One vector is turned by the same rotation once a tick. Each row is the vector after some number of ticks, and that number follows the row.
The counts run from 0 to 129.
[ -1.8 -40.5   5.4   9.8  60.8  -8.4 -10.6  -3.0 -15.2  19.6  17.4  -4.7
 -25.0  21.6 -31.2   6.9  -6.8  22.1   3.9  14.1  34.8   6.1   4.2   5.2
  23.3   7.6  37.4 -34.3   6.3 -19.2  22.1   6.7 -25.3  -1.3   4.0 -31.8
 -19.6  22.0  11.9  -2.8  28.3   9.1  28.7  36.2  10.7  -6.0  16.4  -0.3
  -6.0  10.4  18.8  -4.1] | 22
[  5.9 -29.3  13.9   6.8  34.7  -2.8  -8.0  -1.6 -34.9  13.5  14.8   7.1
 -14.9  19.6 -33.8  -2.4  -0.2  16.3 -30.6   5.0  16.9   1.2  24.7 -21.6
  22.8  -6.1  27.3 -24.7  17.6 -16.1  28.5   5.7 -26.8 -17.3  11.3 -17.5
   3.1  33.6   3.0  12.0  39.8   4.5  10.6  20.6   6.3 -20.2  37.2  15.0
   0.1  12.9  34.3  -8.6] | 77
[ 14.1 -59.0  -5.1  21.7   8.4  -5.5  -9.3 -38.0  -7.6   7.7  23.1 -16.3
 -27.3  -7.0 -16.0 -14.5  28.5   0.2  -5.2 -12.6  -0.9  17.6 -19.8 -28.6
   1.6  -8.1  16.5 -30.3 -23.1  15.1  14.5 -27.3 -26.6   4.5  -2.0 -43.1
   7.5  16.8  -6.2   2.4  17.8  25.0   5.0  -3.6 -20.3  -9.7  15.6 -11.5
   9.7  21.5  20.1  14.4] | 52
[ -1.8 -60.1 -12.9  29.0  40.2  -8.5 -14.3 -12.4 -17.4  14.7  20.8 -14.5
 -14.6   0.3   4.7 -27.3   2.1  -4.1  -5.6   6.1  15.1   0.0  -2.1  -7.0
  -2.0 -27.7  13.1 -41.3  -2.6  25.9   4.2 -12.2 -14.9   8.8  14.6 -34.2
   5.1  15.7   2.9   8.1  15.3 -20.8  17.7 -13.0  12.9 -20.1  25.6  -7.4
   5.6  20.8  34.8  18.8] | 38
[ -2.2 -34.0  -2.3  11.0  22.2 -22.2  -4.5 -18.4 -11.4   5.0  19.8   0.4
 -16.0  -1.2 -14.0 -17.2   1.0  -3.6  -9.4 -11.8  27.4  24.7 -11.2  -4.3
   3.2 -28.5  27.7 -33.9 -30.2  17.8  22.0 -11.3 -18.2  25.4 -16.4 -30.9
  -3.2  -9.6  11.7  16.7  30.3  12.3  -2.3  -1.5 -22.5  -9.5  15.5 -26.9
 -21.7  28.4  44.4  -0.2] | 15
[-15.0 -56.2  16.4  14.4  29.9 -27.2   6.0   2.5 -12.7  12.9  30.5  -1.4
  -3.6   9.9 -12.0  -5.1  29.1 -13.8  -7.7 -10.3  16.4  -7.1 -15.8  -2.7
 -14.5   6.6  17.1  -6.6  -8.5 -22.6  11.3  14.3 -41.2  -3.5  23.6 -26.9
 -11.4   5.4  -1.5  19.3  24.9   7.2  39.6   7.8   7.2  -6.2   1.4 -16.1
 -19.4  16.4  28.4  21.1] | 60
[ 15.8 -40.7  -4.5   9.3  32.8 -16.4  -0.3  -9.0 -16.5  28.4  19.0  -9.9
   8.5  29.1 -13.7 -21.6   5.3  15.6  -8.3 -12.8  23.9   5.3  -6.9 -15.9
  -6.3 -16.1  24.9 -26.9  -5.6  -2.4  13.2  -9.9 -36.3  41.5   2.3 -31.7
  30.0  -6.2  10.2   7.6  31.0  -5.0  12.6 -13.9  -3.8  -5.6  16.6 -24.7
 -22.1  31.7  40.8  -9.4] | 70
[  2.6 -33.8   6.5  20.9  48.9 -11.4   2.0  -3.2 -14.4  22.7   5.1 -26.8
 -11.0  14.3   6.2 -33.0  -9.6  22.5  11.4  11.5   1.9   6.9  12.9  14.9
   7.5  -4.0  36.9 -12.1  16.5  10.5  13.5   0.8  -9.2   5.9  23.9 -34.6
   8.1  15.7   8.2  -4.6  31.5  -2.4  24.8   3.9  18.1 -23.1  18.6 -27.7
   2.3  18.3  42.0  11.9] | 36
[-25.6 -35.4   7.9  31.0  53.5 -20.7  -8.1  -6.0 -28.3   7.2   8.6 -18.9
  -6.6   7.2  -9.0  -2.0 -16.3   1.7 -12.6  11.3  38.8  -6.8  14.2  16.2
   7.0 -13.5  15.8 -26.3  25.6  -2.6  12.2  14.9 -11.5  -6.3  21.2 -16.0
  -4.3  12.8   5.3  -4.5  38.6 -11.6  31.4  11.4  17.0 -13.3  27.0 -19.0
 -16.1  14.9  43.0   4.7] | 129
[ 14.7 -25.8  12.6  34.6  38.7  -2.7  -6.5  -1.8 -41.8  27.2  35.3   1.1
   0.4   9.9 -25.6 -28.5   0.9   0.6 -11.9  12.4  17.6   8.7  24.1  -5.0
  13.2 -12.5  25.0 -18.6  -5.6   8.4  29.9  -3.9 -21.3  17.1  -5.6 -39.2
  13.2  12.6  15.8  16.8  26.8 -13.5  17.9  -1.8  -5.4  -5.7  25.3 -14.3
  -9.7  16.3  47.4 -11.3] | 72
[ -8.7 -16.1   5.2 -13.8  30.2 -27.5   8.9  -0.2 -13.1  -9.1  30.1   8.2
 -26.1  16.4  -4.9 -19.8  -6.4  12.4 -11.1   2.1  10.4  16.9   4.1  16.7
   8.5 -26.1  35.5 -20.7  -8.1  -6.4  37.6   5.3 -24.4  18.2  -0.6 -24.3
 -20.6  -0.3   2.5  21.9  42.3  28.8  14.2  36.3 -21.0 -28.7  26.2 -24.0
 -20.4   5.3  46.6   9.9] | 12
[-12.1 -43.9  25.7   7.5  33.2 -15.4   2.7 -10.6 -38.3 -22.5  19.9  -5.7
  -6.7   6.2   7.8 -24.2   5.1 -16.1 -26.0   8.8  12.5  -2.7  16.5   9.1
  -6.0 -15.5   0.5  -4.9  18.8 -11.2  28.3   5.4 -18.0 -35.2  21.6 -23.5
 -15.6  11.8 -13.5  16.6  44.8  14.9  30.5   5.0  -4.2 -21.3  29.3 -12.2
   0.2   5.9  44.2  19.2] | 96
[  3.1 -40.9  -9.4  21.2  41.3  -6.3 -16.3   4.3 -15.6   2.8  24.8  -7.6
 -13.2   3.2  -6.4 -31.4 -17.5  16.4 -13.6  14.3  44.5  10.4   6.7   4.5
   2.2 -25.5  15.5 -29.3   1.0   9.1  19.5   0.5  -6.4  16.4   7.1 -30.2
   4.3   3.5  19.9  20.1  18.0 -29.0  25.2   2.6  13.6 -17.2  21.9  14.5
  -6.0  26.2  40.2   5.8] | 127
[  2.0 -27.3  18.2  33.5  47.6  -4.9  -2.5 -12.4 -36.3  32.3  15.2  -7.0
  12.9  16.6 -22.2  -5.2   1.8   2.0  -9.7   9.0  23.4  -4.5  20.6  -7.7
  17.2   2.3  25.9 -13.8   5.8  -2.0  28.6   2.0 -26.9   5.6   2.9 -34.1
   5.3  19.6   4.9   2.6  40.3 -11.9  26.4  -5.1   0.2  -6.8  28.0 -24.1
 -14.9  11.9  37.4 -17.3] | 73
[ -8.9 -46.0 -14.4  20.0  28.5  -6.0 -28.3 -39.4  -4.0  17.4  14.3  -9.4
 -12.7   4.0 -26.3  13.5  -5.6  11.6  -6.3 -14.2  41.4   4.0 -20.8 -13.0
   6.6   5.0  45.5 -45.6  -7.4  -3.6  17.8 -12.9 -24.1  16.4  -9.3 -47.8
   0.0   4.8   2.3  -6.7  36.2   8.5   7.4  13.7  -5.4   0.9  15.2 -11.2
 -13.8  20.6  12.3   0.2] | 19
[ -5.7 -26.9  11.9 -15.8  31.1 -24.9  23.8 -14.7 -15.3 -10.7   9.5 -20.6
 -17.1  22.9   7.3 -11.2   5.3  17.8 -24.5  -8.2 -11.5   7.2   3.8   6.2
  -8.5 -13.1  22.6 -12.9   9.6 -20.1  26.1  -5.6 -29.4   0.4   1.2 -22.7
  -7.2   3.3 -16.9   6.2  52.3  38.2   6.9  20.2 -25.0 -20.3  26.1 -32.1
  -2.1   8.2  48.6   8.2] | 101
[-14.2 -46.3 -13.5 -22.3  11.2 -23.6 -16.1 -18.6   2.6  -4.2  18.1   4.6
 -10.0  11.9   1.8  -7.4  -4.5   1.2 -34.5  -1.6  20.6  -1.1 -29.9  -8.9
 -13.6 -38.7  27.3 -33.1  -4.3 -11.7  18.2  -5.7 -29.0   7.6   8.8 -24.1
 -14.7  -7.6 -16.6  16.5  34.5  25.9   8.6  20.1 -16.4 -15.6  27.1  -3.2
 -12.0  19.0  34.2  23.1] | 10
[ -1.9 -34.8  24.7  13.3  26.6 -13.4  23.8  -8.4 -31.1  -0.2  22.0  -8.7
 -34.7  -4.5 -13.5 -29.5  30.1  -4.5   9.6  -5.5 -11.5  25.4  11.2   3.4
  10.8 -21.3  18.1 -17.1 -11.2  20.3  21.7  -6.8 -18.0  -0.6   2.7 -28.1
  -8.7  18.1   3.0  19.1  35.9  29.9  10.8  11.1 -16.7 -25.9  20.9 -32.4
   5.4  13.8  41.1  15.6] | 49
[ -1.0 -42.6  19.6  19.4  51.4 -19.6  14.5 -10.8 -13.2  -9.8  39.5 -17.0
 -15.0   0.6  18.3 -25.4  -0.1  -2.7  -0.2  15.4  13.8   6.4  17.7  22.7
  -5.5  -8.8  19.0 -14.2   6.7 -11.0  24.5 -10.3 -13.3  -4.8   5.3 -43.6
 -19.5   4.7  10.1  15.7  14.5   4.0  39.5  10.5  -7.1   0.2  13.3  -8.7
  -3.8   3.0  43.7   9.8] | 3
[ 21.8 -53.3  -2.7   3.0  32.8  -5.9  -5.5 -15.9 -20.2  -1.6  18.4 -17.2
 -22.3   5.5   4.9 -45.0   1.9  25.3 -14.1  13.5   3.3  21.4  17.8  -5.6
  -2.3  -5.0  15.9 -18.5   7.2  -9.5  31.5 -21.9 -13.5   1.1  14.8 -47.2
  19.1  29.0  16.7  14.5  22.9  -3.9  13.9   2.0  -5.8 -16.4  21.9  32.3
  23.3  17.2  27.6   9.8] | 90
[ 11.1 -26.3   4.7  22.9  21.9 -18.1  -5.9 -21.1 -25.1   0.8  31.7   1.8
 -23.1   0.0 -19.4  -5.3  -5.3  -0.9   2.4  -1.9  22.6  30.4   8.2   6.0
   7.0 -30.9  34.5 -23.7 -14.1  22.4  31.6 -14.5 -10.8  21.5 -20.2 -35.6
  -2.3  -1.6  14.1  26.8  35.6  13.0   7.5  10.0 -28.8  -9.4  21.0 -25.6
 -22.1  11.8  41.5  -0.5] | 16
[  8.1 -45.8  -7.2  27.7  24.4  -8.4  -4.8 -37.7 -15.1  -9.3  32.0 -13.0
 -16.1  -7.5 -17.8  -8.0   4.6 -12.5 -17.4  -2.3  33.0   7.3  -1.1 -16.5
  -3.9  -9.2  10.7 -36.5 -12.2   5.1  23.7 -22.3 -27.3   9.3 -14.8 -53.3
  -8.4  -1.0   0.8  14.1  19.2   2.7  14.9  -2.8 -31.2   9.8  18.8   5.5
  -4.5  12.7  29.5  -1.9] | 108
[  7.8 -29.4   5.1   2.5  31.2 -25.4   9.4  -5.1 -14.8  42.5  16.5  -6.8
   7.8  36.4 -11.3 -14.4   6.8  22.0  -5.9 -10.1   9.7   2.0  -5.2  -3.9
  -0.5 -13.8  34.5 -14.0  -3.5  -9.4  21.8   0.4 -33.1  23.6  16.2 -34.0
  23.1   0.2   8.0   5.7  40.3  10.9  20.4   3.5  -2.1 -16.0  15.7 -44.8
 -22.2  19.3  43.4  -5.5] | 69
[  5.8 -46.0 -18.1   3.8  16.6 -15.2 -12.5 -15.1  -1.5  20.6  -1.1 -17.1
  -9.8  15.1   4.8 -22.4   1.9  39.0  -2.8  -4.7  15.1  12.8 -25.7   2.2
 -10.4 -24.7  35.1 -29.0  -3.8   1.4  15.4 -13.6 -11.3  23.5  19.4 -30.6
  26.7  20.8  12.5   4.1  40.0   4.9  -0.8   5.8   2.3 -31.9  18.4 -22.7
  12.3  34.3  24.5  33.0] | 33
[ -2.7 -48.2  10.4  25.6  40.4  -4.3  -7.1 -23.8 -34.8  26.1  15.4 -10.0
  13.3  18.9 -31.1   9.8  -7.2  -1.7 -18.5  -3.5  31.4  -6.3   0.6 -16.8
   7.5   2.9  20.1 -25.7   8.3  -4.7  10.8   0.0 -39.6   9.3  12.6 -25.1
  11.2  17.2   1.8  -6.1  36.8 -14.6  15.4 -13.7  12.7   0.0  23.5 -17.0
 -17.4  18.4  28.2  -7.1] | 74
[-12.7 -28.8  23.4  26.2  14.6 -17.4  -7.2 -10.0 -31.3 -11.0  16.3   7.4
 -11.1   4.5 -14.6  -0.2  -4.4  12.1   6.0  -7.7  26.7  28.6  -6.0  23.1
   3.3 -10.5  26.6  -1.5  -7.6 -22.6  43.3   3.1  -2.6 -10.5   2.1 -26.3
   8.7   6.3  24.7  30.7  53.4  15.7   6.0  12.4 -18.7 -18.4  13.6 -29.3
 -16.0  19.4  33.6   0.9] | 119
[ 13.8 -32.4  -5.0  19.4  27.8 -10.9  -9.4  -0.6 -32.3  23.4  32.7   4.4
   1.8  15.3 -22.4 -35.5   1.8   7.6 -10.2   3.0  18.3   7.5  10.8 -12.2
   4.8 -23.5  28.8 -30.4 -11.0   9.2  15.7 -12.7 -22.4  34.4  -0.5 -44.8
  21.4  -4.6  19.5  22.0  29.3 -12.3   9.5 -12.5 -10.6  -7.4  22.0  -9.7
 -11.0  28.0  44.1  -1.9] | 71
[ -4.2 -42.4   3.4  11.8  21.7 -15.6 -13.9 -14.2  -7.4  19.1  -6.9 -20.3
  -9.8  17.8  -0.7  -5.5  -7.2  42.8   1.0  -0.1   6.1  15.5 -27.8  13.6
   4.3 -11.9  42.6 -15.1  13.3  -9.4  25.3  -1.0 -13.4   3.7  21.6 -23.8
  19.3  21.7  16.7   1.9  53.6  14.6   3.7   5.0   4.4 -34.6  19.1 -26.7
   5.1  31.0  21.1  15.6] | 32
[  2.1 -51.7  12.1   4.5  58.9 -20.2  16.4  -7.5 -20.5   2.1  12.9 -31.1
  -9.1  12.2  12.9 -32.9   8.2  16.8 -17.9   4.2  11.3  -3.8  14.5   5.3
 -13.7   8.1   5.2  -7.4  20.2 -23.8  12.2  -7.1 -18.1  -2.6  29.3 -40.2
   4.1  20.6   0.0  -4.1  27.1  -3.0  39.0   2.6   9.7  -8.1  14.9  -7.5
  12.7  10.4  36.1   5.5] | 92
[ -1.1 -38.0  -8.7   9.5  54.2 -23.1  -3.7  -9.1  -2.8  17.6   2.0 -22.8
  -6.3  29.6   0.7  -9.7 -19.2  38.2  -1.2   3.2  38.2   1.5  -5.6  13.8
  -1.0  -0.3  33.0 -25.6   8.9 -17.3  11.7  -9.3  -7.4  24.1  20.4 -33.1
  10.2   6.0  12.8  -2.7  34.1  -7.6  20.4  13.2   3.1  -3.1  18.6 -12.7
 -16.3  18.8  29.5   5.7] | 125
[ -7.9 -38.3  16.2  28.4  12.4 -23.0  -5.8 -26.1 -15.9  -3.5  -0.6 -19.7
  -3.1   9.2  -8.6   9.4 -10.1  19.8  -0.3 -14.9  28.6  12.6 -15.5  18.2
  -2.3  -2.7  38.5 -11.4   2.4 -25.7  37.7   2.5 -15.4   3.3  10.8 -29.6
  15.5  11.4  18.4  10.8  54.9   8.5  12.9  10.6  -3.5 -18.3  23.1 -37.2
 -13.9  31.5  24.0   7.6] | 120
